128 stands for zero in the data rows.
Here are some points:
[116  85 128 112 108 143 104  83 129 125 133 108 107 111 125 108 110 119]
[113 255 116 159 145 108 167 229 131  81  99 238 189 174 121 200 153 112]
[110  88 121 131 114 140 105  82 116 139 118  96 108 110 124 112 117 124]
[129 255 148 179 157 129 176 255 158 114 123 255 215 206 143 215 156 132]
[117  88 116 118 115 130 106  75 125 127 126 107 113 113 129 108 110 114]
[125  91 137 122 115 158 102  80 143 141 149 110 115 121 128 105 121 140]
[117  89 131 116 111 143 106  78 134 133 137 114 113 115 130 110 113 129]
[120 255 129 180 146  98 168 220 127  63  96 207 179 172 105 180 145 133]
[141 129 115 111 161 146 135 129 127 102 130 103 116 134 120 117 142 167]
[120  87 131 120 110 150 106  78 134 138 144 109 116 117 126 114 114 136]
[130  89 125 127 113 157 102  77 136 146 148 107 122 121 133 111 120 149]
[135 255 134 168 151 103 174 249 120  64  97 225 192 190 128 203 141 137]
[121  90 122 126 113 145 101  82 131 139 132 105 115 115 130 113 120 131]
[116  88 121 120 115 141 106  79 130 131 134 113 113 112 127 109 113 126]
[128  94 130 123 116 149 105  77 137 146 148 108 127 120 136 110 120 146]
[125  91 128 127 115 149 107  83 137 138 141 106 116 114 134 111 120 138]
[110 255 118 157 138 107 165 209 137  86  98 229 190 165 125 188 158 112]
[119  89 130 124 114 148 103  76 134 130 137 108 114 115 131 114 116 129]
[120  86 129 118 114 145 107  77 134 134 137 108 112 118 131 117 117 131]
[124  86 125 120 114 147 104  81 135 136 135 109 107 114 130 110 113 131]
[ 68 140 108  69 130  14 167 255  65  82  66 116 148 138 124 122 164  44]
[121  87 130 120 120 144  99  83 131 134 133 113 111 111 129 106 109 129]
[210 107 127 122 170 128 127  68 129 165 145 108 116  99 135 142 121 123]
[116 112 129 128 118 145 113  92 137 134 136 121 121 124 130 118 120 131]
[107  84 127 116 117 144 106  78 129 122 130 109 102 111 129 112 114 120]
[122  81 128 123 113 148 103  80 135 136 136 112 113 115 131 114 116 134]
[115 255 125 160 137 110 164 221 138  87 105 232 183 165 121 192 154 117]
[ 87 153 116  80 133   9 178 255  77  97  69 124 159 150 123 127 174  60]
[ 22 114  79  68 102  41 123 155  21  69  41 101  82  99  56 111 115   6]
[131 255 127 169 152 117 172 241 145  93 110 245 194 183 129 199 157 131]
[179  93 149 174 122 173 126  95 148 202 171  98 127 120 141 119 106 175]
[127  92 131 119 115 152 103  81 136 139 139 110 126 119 134 117 121 143]
[122  83 128 122 111 146 104  80 136 135 134 104 110 112 129 106 118 138]
[156 115 134 118 151 161 123 114 149 129 149 111 111 112 125 123 130 148]
[124 111 132 126 117 143 110  90 138 135 135 127 117 126 134 121 119 132]
[125  89 123 122 109 146 103  79 135 132 133 111 108 114 133 110 109 134]
[145  85 151 117 130 165 110  90 166 138 176 111 114 109 132 107 121 162]
[110  90 132 127 107 148 106  83 129 141 137 111 113 119 130 107 120 134]
[127 104 133 114 140 158 120 105 150 120 144 102 105 108 118 110 128 157]
[181 198 120 125 184  46 168 194  65 116  56 149 149 123  78 175 158  82]
[119 128 151  89 143  13 199 255  69  83  66 128 153 197 150 133 177  78]
[111  82 113 136 116 138 111  88 110 132 115  91 104 106 125 109 113 125]
[126  90 123 127 115 146 102  71 130 139 140 107 121 119 129 113 115 139]
[116  87 131 125 109 148 108  84 134 140 138 113 115 115 128 111 120 138]
[140 118 121 113 151 159 126 120 137 111 135 105 108 121 123 109 130 161]
[171 255 139 201 166 125 197 255 167 107 127 255 203 204 132 220 167 165]
[114  87 117 122 115 138 109  78 124 131 127 108 111 113 128 112 114 124]
[127  79 141 126 116 157 102  84 152 140 157 107 118 113 132 109 122 148]
[ 92  92 114 110 116 125 106  83 112 109 111 103  86  98 117 109 106 100]
[122  83 136 117 115 165 102  87 151 135 154 109 116 115 131 109 130 146]
[189 126 121 152 179 167 151 134 138 147 144 100 103 131 125 137 127 180]
[114  89 131 121 114 149 106  79 130 132 135 109 107 113 128 114 115 125]
[ 91  86 119 101 113 126 110  80 121  95 112 114  96  94 112 107 112 100]
[135 255 148 179 153 133 174 252 161 114 131 255 207 196 140 209 150 135]
[184 197 121 126 183  47 168 193  66 118  58 148 151 124  79 175 158  85]
[114 255 118 162 144 109 173 231 144  92  99 251 196 169 120 199 164 113]
[ 74 212 108 116 117  63 138 174  89  51  76 166 156 124  94 147 144  63]
[200 108 120 120 172 128 130  75 132 162 144 101 103  96 130 145 117 121]
[120  88 128 122 113 143 103  78 135 133 139 110 115 114 131 110 116 130]
[144  90 131 155 112 165 118  90 149 178 164  99 122 127 135 113 110 157]
[116  91 127 123 111 150 102  77 131 135 134 107 114 113 125 110 118 131]
[130  87 132 122 116 146  98  81 135 139 143 109 109 115 132 115 114 135]
[128 255 124 168 148 111 170 235 147  91 113 238 194 176 123 196 161 138]
[137  94 122 133 113 149 108  75 143 141 146 110 121 113 129 117 126 151]
[108  87 128 135 115 145  98  80 120 147 128 105 112 119 124 104 116 134]
[118  90 125 123 114 146 104  74 134 134 137 105 120 117 130 115 117 132]
[134 255 148 182 158 128 178 254 155 104 122 255 210 204 140 207 160 127]
[119  86 129 122 117 148 103  83 137 137 134 103 114 118 129 113 116 130]
[133 114 124 112 142 154 121 113 140 117 131 106  95 112 121 107 125 153]
[148  81 136 142 122 173 109  81 149 151 158 103 130 121 139 114 123 167]
[120  86 129 120 119 131 114  94 123 131 133 114 114 117 129 113 114 127]
[196 113 138 166 147 179 182 141 167 139 160 142 126 134 144 146 102 191]
[ 71 142 111  70 125  13 170 242  68  83  63 119 148 140 113 120 166  45]
[130  87 122 128 114 145 102  81 136 142 143 106 121 119 130 115 120 144]
[210  90 160 193 137 178 137  92 150 214 179  99 128 120 146 128 111 189]
[115 255 125 160 138 110 164 221 138  87 105 232 183 164 121 191 155 117]
[ 64 128 112  61 125   3 174 255  68  84  59 107 140 143 119 115 170  45]
[139 117 119 113 149 150 131 119 135 115 127  97 105 122 123 114 135 164]
[137 255 145 183 157 135 183 252 164 113 132 255 213 203 143 208 159 139]
[ 87  93 118 100 119 126 114  80 112  98 106 115  86  93 118 109 108  93]
[114  90 130 120 113 148 106  78 127 133 133 109 107 113 128 114 115 123]
[125  83 137 119 119 166 109  88 147 129 161 111 110 110 129 104 122 156]
[ 85 186 100 122 115  49 151 144  78  54  69 151 152 129  87 137 137  67]
[118 255 143 188 154 128 181 255 165 115 131 255 211 199 138 207 152 129]
[119  88 128 120 115 146 102  79 130 133 133 108 112 110 134 104 119 135]
[126 104 136 129 121 154 108  94 149 137 147 118 118 127 124 115 121 144]
[119  90 124 121 117 143 102  77 135 131 138 113 114 119 130 114 121 133]
[118  85 140 125 119 168 107  88 158 127 153 110 109 112 125 112 124 148]
[135 255 150 185 159 128 179 255 160 102 124 255 215 206 141 214 157 137]
[124  85 132 124 118 149 105  79 134 130 134 106 110 110 129 111 118 127]
[ 70 222 105 116 116  54 140 181  84  45  69 171 160 125  91 151 146  55]
[ 68 103  95  91 112  99 112  91  90  64  80 113  82  87 100 109 112  69]
[160 255 139 197 166 123 193 255 163 103 129 255 208 203 126 216 158 165]
[217 139 113 117 205  70 168 153  58 156  79 109 114 137  96 168 124  72]
[193 100 132 138 161 165 141 102 151 150 168  93 116 126 147 133 123 161]
[128 255 146 175 153 131 170 247 156 116 125 255 206 199 142 207 153 132]
[168  95 144 173 123 168 122  88 145 204 169 102 125 122 140 121 113 175]
[128  90 127 119 123 141 110  74 129 137 137 111 109 116 132 116 112 132]
[125  90 128 127 117 152 107  79 139 134 143 110 117 114 126 111 122 142]
[233  95 165 206 149 193 155 101 154 245 192  99 131 122 148 131 112 202]
[110 255 118 161 140 106 169 220 138  83  97 240 197 170 125 194 162 112]
[196 100 128 120 159 135 127  89 143 160 158 106 115 106 141 141 126 140]
[ 25 130  81  71 104  28 118 123  25  43  32 111 101  92  64 116 115   1]
[119  83 131 119 113 145 101  79 136 134 138 109 114 112 131 106 121 135]
[106  86 121 111 112 136 110  82 123 119 124 114  93 102 128 103 105 114]
[119  88 127 118 115 150 106  74 134 131 140 111 114 117 134 110 113 129]
[ 70 121 110  64 126  12 174 255  72  86  69 114 141 148 131 122 179  46]
[143  96 115 118 144 140 127 102 147 130 137  97 107 107 113 127 128 142]
[ 50 114 115  66 115   1 170 255  72  78  71 117 140 141 142 110 175  34]
[143 115 127 113 155 166 125 112 139 116 140 103  98 118 124 116 132 161]
[141  87 141 138 117 170 101  83 150 150 160 107 128 124 136 113 125 165]
[121  87 129 124 113 148  98  81 138 142 137 102 119 118 131 111 120 140]
[174 104 128 133 172 172 142 118 143 151 158  91  95 115 129 125 126 160]
[109  87 126 113 114 142 111  76 128 122 122 111 106 106 125 112 109 119]
[155  86 139 164 109 167 116  93 145 184 161  99 125 118 139 114 112 167]
[ 65 209  97 107 120  39 144 170  75  41  66 161 152 117  85 147 148  51]
[117  88 128 119 118 144 107  76 131 135 137 112 106 115 131 112 111 134]
[114  90 115 116 112 127 104  76 114 126 117 109 102 110 132 114 117 116]
[196 100 126 126 153 154 123  77 154 167 168 102 108 104 143 142 118 149]
[ 91  95 115 110 117 125 107  75 114  97 109 113  86  96 117 105 106  99]
[126 113 139 149 116 155 114 103 139 159 142 123 128 130 128 117 115 150]
[120  89 128 114 113 142 103  83 137 140 138 111 116 111 129 111 112 128]
[115  89 121 117 114 144 103  75 129 134 129 111 110 113 132 110 117 133]
[255 125 132 132 200 122 182 129 127 162 129 120 160 157 150 167 128 152]
[126  90 122 123 117 145 104  78 139 136 133 109 110 116 131 114 120 133]
[120  87 125 119 112 146 108  78 133 134 140 118 112 116 126 112 114 134]
[119  86 129 140 108 152 108  86 133 153 144 109 116 122 132 111 115 148]
[123  85 140 124 117 154 102  82 146 136 153 108 115 119 126 106 120 146]
[175 113 131 153 144 162 177 140 144 126 131 136 130 141 146 146 105 170]
[ 70 191  98  94 117  38 140 161  73  45  53 153 144 125  81 140 146  46]
[119  87 120 121 114 145 104  74 128 131 134 113 115 116 132 110 114 130]
[134 115 122 113 151 155 126 120 139 113 139 103 104 120 122 111 133 163]
[119  86 129 142 108 153 109  86 133 155 145 109 117 123 132 111 115 149]
[121  85 128 118 113 144 103  78 128 133 135 111 109 113 130 112 116 127]
[101  86 124 108 110 135 110  77 125 113 132 113  92 100 126 105 112 118]
[123  88 135 139 108 155 112  85 136 159 145 107 124 118 134 110 115 153]
[118  91 128 114 114 124 115  95 122 125 127 117 114 114 128 116 121 119]
[112  84 122 117 109 140 109  79 135 129 137 109 107 114 132 108 110 122]
[153  97 132 112 151 167 121 110 147 141 153 102 102  94 121 124 125 154]
[124  85 133 124 120 146 106  82 136 144 139 106 111 112 130 112 117 133]
[ 75 121 118  62 127  11 171 255  70  80  70 120 137 138 130 109 165  44]
[117  88 120 119 113 146 104  75 134 136 137 107 109 110 130 110 116 125]
[155 255 159 192 165 139 178 255 173 128 137 255 228 220 150 214 156 153]
[147 103 128 121 149 161 125 110 147 127 144  97  93 113 124 115 130 154]
[234 118 116 124 176 108 140  74 109 157 131 104 142 121 149 149 121 105]
[128 255 146 175 153 130 170 247 156 116 124 255 207 199 142 207 153 132]
[120  90 126 121 114 146 106  73 139 132 138 107 117 114 126 107 111 130]
[102  88 119 128 109 135 104  80 121 129 117 108 103 112 121 106 107 121]
[ 60 119 121  53 129   5 177 255  68  81  59 115 138 139 130 114 170  32]
[123  90 142 125 120 158 103  87 153 136 162 110 113 117 126 106 118 153]
[119  90 125 118 118 145 105  69 135 135 139 106 112 115 133 107 117 136]
[ 25 128  83  73 101  40 117 121  36  45  41 114  97  95  67 114 117   7]
Here are 16 more points, each followed by its number:
[119  85 127 129 114 148 101  78 130 138 145 109 115 114 131 110 118 135] 0
[ 82 109 123  66 131  16 179 255  77  99  80 118 143 162 151 112 191  67] 1
[113 255 122 170 136 108 173 229 136  81  97 244 195 164 124 200 157 114] 2
[124  81 135 123 113 153 103  79 139 140 143 112 117 117 131 111 118 140] 3
[119  90 130 114 114 147 108  80 129 136 134 106 109 115 125 111 116 135] 4
[157 255 140 201 169 119 189 255 160  97 129 255 210 207 132 221 165 155] 5
[224  95 162 199 146 190 151  99 152 237 188 100 130 121 147 130 112 197] 6
[123  86 131 119 113 144 105  77 132 134 138 110 113 115 128 109 116 136] 7
[115  89 128 122 114 145 107  77 134 135 136 107 113 117 130 110 118 131] 8
[196 100 141 179 132 174 124  86 149 215 163  96 140 128 145 131 115 192] 9
[118  87 129 116 113 149 105  79 135 130 142 110 114 116 134 112 116 133] 10
[115  86 136 132 112 151 103  80 133 144 134 111 118 117 127 109 116 136] 11
[116  87 129 122 113 148 106  78 133 140 138 109 111 115 130 112 114 133] 12
[116  90 130 125 111 146 103  82 125 144 134 104 109 115 129 110 120 126] 13
[123 255 125 168 141 113 170 230 142  89 108 241 191 178 119 194 159 130] 14
[119  89 130 126 114 144 102  74 135 135 136 109 112 118 130 107 118 134] 15
Which three of these numbered points are nearest to each point below, looking only along the 7 directions in which the first points spread most? Their numbers follow each, nearest first.
[117  87 125 118 111 144  98  80 135 138 139 108 115 114 129 108 116 134] > 15 8 7
[129 255 125 171 147 114 168 229 144  98 113 240 194 173 122 191 153 129] > 14 2 5
[111  84 132 133 106 152 108  85 131 147 138 112 117 113 118 111 117 140] > 11 0 13
[122  86 130 124 114 147 103  81 134 135 135 109 115 116 132 111 108 132] > 12 7 8
[129 255 124 172 151 108 176 248 148  88 112 248 201 181 123 204 165 139] > 14 2 5
[255 108 169 211 164 195 156 103 152 252 196  93 129 116 157 144 121 206] > 6 9 3
[117  85 121 126 119 144 105  82 119 142 134  96 111 107 127 113 114 128] > 13 4 8
[163 105 133 116 159 156 128 118 140 144 146 105 105  97 119 129 129 149] > 4 7 3
[161 255 141 206 171 120 197 255 165  97 133 255 214 203 127 225 163 162] > 5 14 2
[ 95 255 120 132 131  74 146 200  99  62  76 188 168 145 106 165 154  74] > 2 14 5
[118  87 125 120 109 144 101  86 134 135 138 109 112 120 130 108 116 131] > 8 12 7
[116  89 121 123 119 148 105  78 132 137 137 109 112 118 127 114 112 132] > 12 8 7
[122  82 131 118 111 140 103  77 130 131 138 114 112 113 130 114 116 128] > 8 7 10
[120  85 128 129 114 148 101  78 131 138 145 109 115 114 131 110 118 135] > 0 15 12
[119  88 134 141 109 152 104  81 134 156 143 109 116 117 134 110 109 142] > 11 0 3
[113  87 127 123 122 149 107  89 127 127 139 102 104  99 119 109 117 137] > 4 8 7
[117  89 126 118 115 146 103  76 136 140 141 108 116 113 129 111 122 133] > 15 7 8
[117  83 122 123 112 147 109  75 134 131 136 112 112 115 133 116 117 135] > 12 8 10
[255 108 176 222 168 203 160 104 159 255 207  92 132 118 162 148 121 218] > 6 9 3
[118  89 130 125 114 145 103  75 136 134 137 109 112 117 129 107 118 133] > 15 8 7
[120  89 127 121 114 146 106  73 138 132 139 108 117 114 126 108 111 131] > 15 7 8
[117  90 127 121 111 148  98  77 139 139 142 109 116 113 131 110 115 135] > 15 0 7
[106 255 122 134 134  73 151 199 104  72  87 190 178 145 109 165 152  83] > 2 14 5
[116  88 120 129 112 140 103  81 119 140 121 102 110 110 129 109 120 127] > 13 4 8
[ 93  86 118 103 113 127 111  80 121  97 113 114  98  94 112 108 114 102] > 4 8 13
[126  91 132 124 115 146 102  80 135 134 141 107 112 119 128 117 116 133] > 7 15 0
[121  85 127 127 117 140  99  81 122 140 129  98 107 120 130 110 116 131] > 13 4 12
[126  90 124 127 115 146 101  71 131 140 141 107 121 119 130 113 116 139] > 0 15 7
[163  97 134 166 110 168 119  93 139 195 163 102 122 118 141 124 106 165] > 9 3 11
[125  85 133 126 119 141 109  80 131 141 141 112 111 113 131 112 111 136] > 12 7 0
[166 255 137 213 163 122 209 255 183 118 133 255 228 204 131 226 178 166] > 5 14 2
[122  89 127 125 108 143 111  79 134 134 138 111 114 114 129 110 117 138] > 12 15 8
[123  86 133 121 115 144  99  81 135 138 137 110 118 114 133 105 113 139] > 0 7 15
[108 255 124 158 140 107 158 234 124  68  94 228 177 174 125 192 145 113] > 2 14 5
[114  88 125 122 114 145  99  79 122 139 132 101 113 113 125 113 113 129] > 13 4 8
[255 120 185 228 201 250 203 130 242 229 255 141 178 170 208 161 148 255] > 6 9 3
[113  91 135 134 103 152 106  82 135 154 138 105 118 123 127 107 116 144] > 11 0 3
[255 102 172 218 161 196 158  96 153 251 196  95 126 122 153 138 117 213] > 6 9 3
[122 255 125 168 141 112 170 230 141  89 108 240 191 178 119 194 159 130] > 14 2 5
[117  88 125 122 118 146  99  77 133 135 139 110 114 113 127 110 110 136] > 15 7 8
[167  94 137 171 118 168 111  88 148 198 161 100 136 122 139 113 111 181] > 9 6 3
[133 255 134 165 148 107 168 236 121  70 100 216 186 184 127 196 139 137] > 14 2 5
[120  85 132 120 116 140 109  78 138 132 140 109 111 115 127 108 118 129] > 7 8 4
[124  86 131 120 114 145 105  77 132 134 139 110 113 115 128 109 117 137] > 7 15 8
[119  87 130 117 110 149 105  77 134 136 143 110 116 117 125 114 114 135] > 15 7 12
[ 83 255 115 128 130  64 143 195 101  61  81 189 172 146 107 164 150  73] > 2 14 1
[107  87 126 133 115 143  99  80 117 144 125 105 111 117 123 105 114 130] > 13 11 12
[122  85 122 129 117 145 104  79 122 141 132  97 114 112 122 107 123 130] > 13 4 7
[212 113 125 119 165 126 136  89 119 157 147 101 129 120 145 144 118 128] > 7 3 4
[114  86 125 116 117 142 103  81 140 134 138 116 107 120 135 114 118 131] > 10 8 7
[ 72 113 120  61 124  12 179 255  64  84  62 117 136 154 145 116 180  43] > 1 2 13
[ 62 121 108  73 115  11 179 255  69  77  65 118 138 140 127 117 167  45] > 1 2 14
[121  85 123 118 117 151 103  81 134 133 137 111 110 120 127 114 109 130] > 12 7 10
[144 255 129 187 158  95 182 255 128  73  90 227 186 183 107 204 163 137] > 14 2 5
[126  88 140 127 121 159 106  85 152 134 151 112 114 118 134 116 118 148] > 3 10 0
[125  84 130 120 114 141 108  79 135 139 139 109 112 111 131 110 112 133] > 7 12 8
[122  88 125 121 115 150 102  79 134 130 135 108 117 112 133 111 117 133] > 7 8 15
[127  92 131 152 111 155 105  87 127 166 150 101 122 119 132 113 113 152] > 11 3 0
[127 255 144 178 151 125 171 238 146 103 123 249 205 192 142 195 157 126] > 14 2 5
[108  96 105 117 112 121 107  74 105 121 110 113 108 100 126 113 112 108] > 13 4 8
[162  93 145 169 114 169 117  91 146 196 165 103 121 125 142 122 110 173] > 9 3 11
[118  88 128 121 113 142 103  79 136 132 140 110 115 114 132 109 114 129] > 8 7 15
[129 255 125 174 151 109 177 251 149  89 113 250 202 183 123 205 165 139] > 14 2 5
[128 255 152 178 160 115 175 248 149  99 112 255 209 203 141 201 157 124] > 14 5 2
[117  81 129 120 117 145 103  77 137 135 139 108 112 114 131 112 109 131] > 12 7 10
[102 253 123 129 137  74 151 194 110  74  91 192 179 150 104 167 158  82] > 2 14 5
[ 75 126 114  71 127  18 160 245  73  89  72 106 136 137 124 121 156  48] > 1 13 4
[120  89 131 126 111 151 105  80 133 132 138 111 113 117 128 107 116 131] > 12 8 15
[116  86 135 131 112 151 103  80 133 143 134 111 118 116 127 109 116 135] > 11 0 12
[140 255 131 186 153 118 175 254 150  97 115 246 191 185 122 200 161 138] > 14 5 2
[110  88 135 136 105 152 104  83 128 146 135 110 115 123 127 108 117 137] > 11 0 13
[178  87 146 172 117 166 125  91 149 197 169  99 122 118 141 125 109 178] > 9 6 3
[190 101 140 172 132 162 129 103 142 204 156  99 141 131 144 131 120 183] > 9 6 3
[250 100 170 210 158 193 154  95 153 243 193  96 125 121 151 136 117 208] > 6 9 3
[119  89 122 125 116 146 104  74 135 134 137 111 107 115 131 107 115 130] > 15 7 12
[181  91 147 179 127 175 127  95 151 206 177  95 130 123 139 127 111 185] > 9 6 3
[ 94 255 119 126 134  74 148 201 102  65  79 187 174 144 110 166 154  73] > 2 14 5
[199 255 156 230 180 138 230 255 180 109 146 255 240 230 134 245 170 199] > 5 14 2
[121  91 127 123 117 150 106  76 129 141 130 116 117 107 134 109 115 133] > 15 12 7
[191 255 152 227 181 125 227 255 178 104 144 255 228 230 134 242 170 198] > 5 14 2
[125  87 123 118 112 142 108  78 128 131 132 113 111 112 126 113 116 132] > 4 8 7
[125  85 138 125 112 152 102  84 146 141 152 110 111 121 135 106 123 143] > 3 0 10
[165  94 143 169 123 166 121  87 142 199 165 101 124 121 139 121 113 171] > 9 6 3
[126 255 150 173 159 125 177 246 149 102 117 255 209 196 138 199 152 122] > 14 5 2
[122  86 131 124 114 147 103  82 134 135 135 109 115 116 133 110 108 132] > 12 8 7
[176  95 128 126 152 159 115  86 156 154 166  99 112 106 132 131 122 153] > 3 7 0
[116  87 124 115 114 145 104  81 136 133 136 108 106 114 135 111 116 131] > 10 8 7
[180 255 149 221 173 122 205 255 168 103 132 255 221 224 134 236 163 184] > 5 14 2
[119  87 140 118 116 158 103  82 151 137 155 113 109 110 126 105 122 143] > 3 10 0
[124  86 127 127 116 147 103  79 138 141 134 114 120 116 133 112 124 141] > 0 3 15
[123  86 126 126 116 147 104  79 138 141 134 113 120 116 132 112 123 140] > 0 3 15
[139 104 138 155 117 154 121 101 142 167 153 116 135 129 133 122 109 152] > 11 3 0
[114  86 124 122 116 144  99  76 128 134 135 106 110 112 133 111 111 130] > 8 12 15
[126  89 136 126 112 156 104  78 141 139 147 109 118 116 128 109 122 139] > 3 0 15
[124  87 129 119 116 144 103  76 137 133 135 109 115 111 133 110 110 133] > 7 15 8
[125  88 141 126 121 159 107  85 152 134 151 112 113 117 133 115 118 149] > 3 10 0
[120  88 123 125 116 148 103  82 135 139 133 114 110 112 132 113 117 128] > 12 8 7
[118  88 126 122 118 146  99  77 134 135 139 109 114 114 127 109 111 136] > 15 7 8
[125  91 138 146 112 157 108  88 137 164 143 108 121 123 126 108 111 151] > 11 3 0
[118  85 132 123 113 143 107  79 132 135 135 109 108 117 127 113 112 133] > 12 8 4
[ 67 122 113  65 133   8 173 255  71  85  65 112 142 137 130 114 180  44] > 1 2 13
[116  87 124 115 114 144 104  81 136 133 136 107 106 114 136 111 115 131] > 10 8 7
[125  89 133 123 113 146 109  80 136 140 141 112 114 115 131 112 113 134] > 0 12 7
[129  90 124 129 115 147 102  71 131 141 141 107 122 119 130 114 117 141] > 0 15 3
[172 127 110 162 162  78 165 174  38 167  94 115 113 123  94 137 113 100] > 13 4 8
[129 243 116 158 133  75 166 177  88  29  57 173 173 164 103 170 148  95] > 2 14 5
[190  95 148 175 128 171 129  93 147 205 170  98 129 121 143 123 106 173] > 9 6 3
[117  83 122 123 112 147 109  75 134 131 136 112 112 115 133 115 116 134] > 12 8 10
[178 255 142 221 179 123 213 255 188 123 142 255 230 220 132 233 182 181] > 5 14 2
[107  86 128 136 114 145  98  80 118 148 127 104 112 118 123 104 116 133] > 13 11 12
[110  85 128 132 106 144 104  75 136 139 141 116 118 119 129 112 120 137] > 11 0 15
[120  83 123 121 116 145 104  78 136 138 137 112 113 113 133 112 121 133] > 7 8 15
[176  98 146 177 127 165 123  95 143 206 160  93 129 126 138 125 106 173] > 9 6 3
[118  90 124 117 108 142 108  79 129 136 134 113 114 112 132 109 115 126] > 8 7 15
[121  88 129 118 113 145  99  83 135 130 144 107 112 112 134 110 115 129] > 10 7 8
[158 255 133 201 165 118 206 255 176 122 136 255 229 197 124 226 176 155] > 5 14 2
[181  88 145 173 118 166 126  91 148 198 168  99 124 118 141 127 111 178] > 9 6 3
[ 70 125 106  68 127  13 173 255  67  94  64 111 137 135 123 115 173  49] > 1 2 13
[206 255 160 236 184 131 226 255 188 115 150 255 240 242 134 248 174 201] > 5 14 2
[ 74 121 119  63 127  11 170 255  71  81  70 119 137 138 131 109 165  44] > 1 2 13
[243 214 145 149 229  44 196 217  59 150  59 149 155 139  86 191 164  93] > 14 2 5
[122 255 129 180 149  99 170 223 128  62  95 207 178 171 105 180 147 134] > 14 2 5
[ 87 255 120 127 131  67 147 201  99  58  82 184 176 145 102 164 154  72] > 2 14 1
[ 67 128 109  63 124  10 168 250  66  82  64 118 141 137 120 114 161  45] > 1 2 13
[ 97 255 121 130 135  78 150 205 106  68  81 193 177 149 113 168 154  78] > 2 14 5
[255 218 147 154 239  46 201 224  61 158  61 152 157 141  88 196 167 100] > 14 2 5
[117  98 129 118 113 136 105  80 130 131 129 118 111 119 131 114 118 123] > 8 4 7
[136  99 118 134 120 147 113  82 124 142 136 107 129 121 124 119 133 152] > 0 11 7
[120  87 130 121 119 149 104  83 138 136 135 103 113 117 129 112 116 131] > 7 4 8
[121 255 120 170 145 106 170 228 138  79  96 239 186 171 117 201 159 119] > 2 14 5
[133  91 115 100 142 141 125 109 134 119 125 102 108 117 112 122 139 142] > 4 7 10
[117  88 125 122 118 146  99  77 133 135 139 110 114 113 128 110 110 135] > 15 7 8
[115  83 122 119 114 147 108  79 134 133 135 112 117 118 129 109 116 134] > 8 10 12
[150  93 135 167 117 153 121  92 128 180 142 104 113 125 134 124 100 150] > 11 3 0
[119  88 127 119 113 149 106  77 137 137 136 108 114 114 133 110 116 131] > 7 15 8
[175 255 141 207 170 123 205 255 170 104 126 255 211 211 131 229 171 168] > 5 14 2
[125  84 144 126 119 163 103  88 149 136 157 114 113 113 121 105 121 150] > 3 0 10
[187  91 147 182 126 180 126  99 151 205 168  99 133 125 146 125 114 187] > 9 6 3
[111  82 112 135 115 136 110  86 110 132 113  91 105 106 126 110 113 123] > 13 4 8
[ 70 124 118  58 128   0 176 255  66  76  65 121 139 140 130 109 169  37] > 1 2 14
[201 255 159 231 182 131 222 255 186 114 148 255 238 239 135 246 173 196] > 5 14 2
[116  86 127 120 113 141 109  78 136 136 136 105 112 117 130 113 112 128] > 8 12 7
[115 255 121 156 141 107 172 228 139  85  99 239 194 174 122 192 155 115] > 2 14 5
[120  89 125 117 112 149 102  79 135 131 137 112 115 119 129 106 117 130] > 10 8 7
[255 122 188 232 207 255 209 133 250 231 255 145 182 175 214 165 152 255] > 6 9 3
[123 255 125 172 143 110 176 242 142  86 105 252 198 183 119 201 162 130] > 14 2 5
[ 56 113 120  65 126  25 155 255  55  80  59 112 117 146 121 111 163  50] > 1 13 4
[122  96 126 122 117 141 112  85 128 140 138 112 123 122 122 115 127 135] > 8 13 7
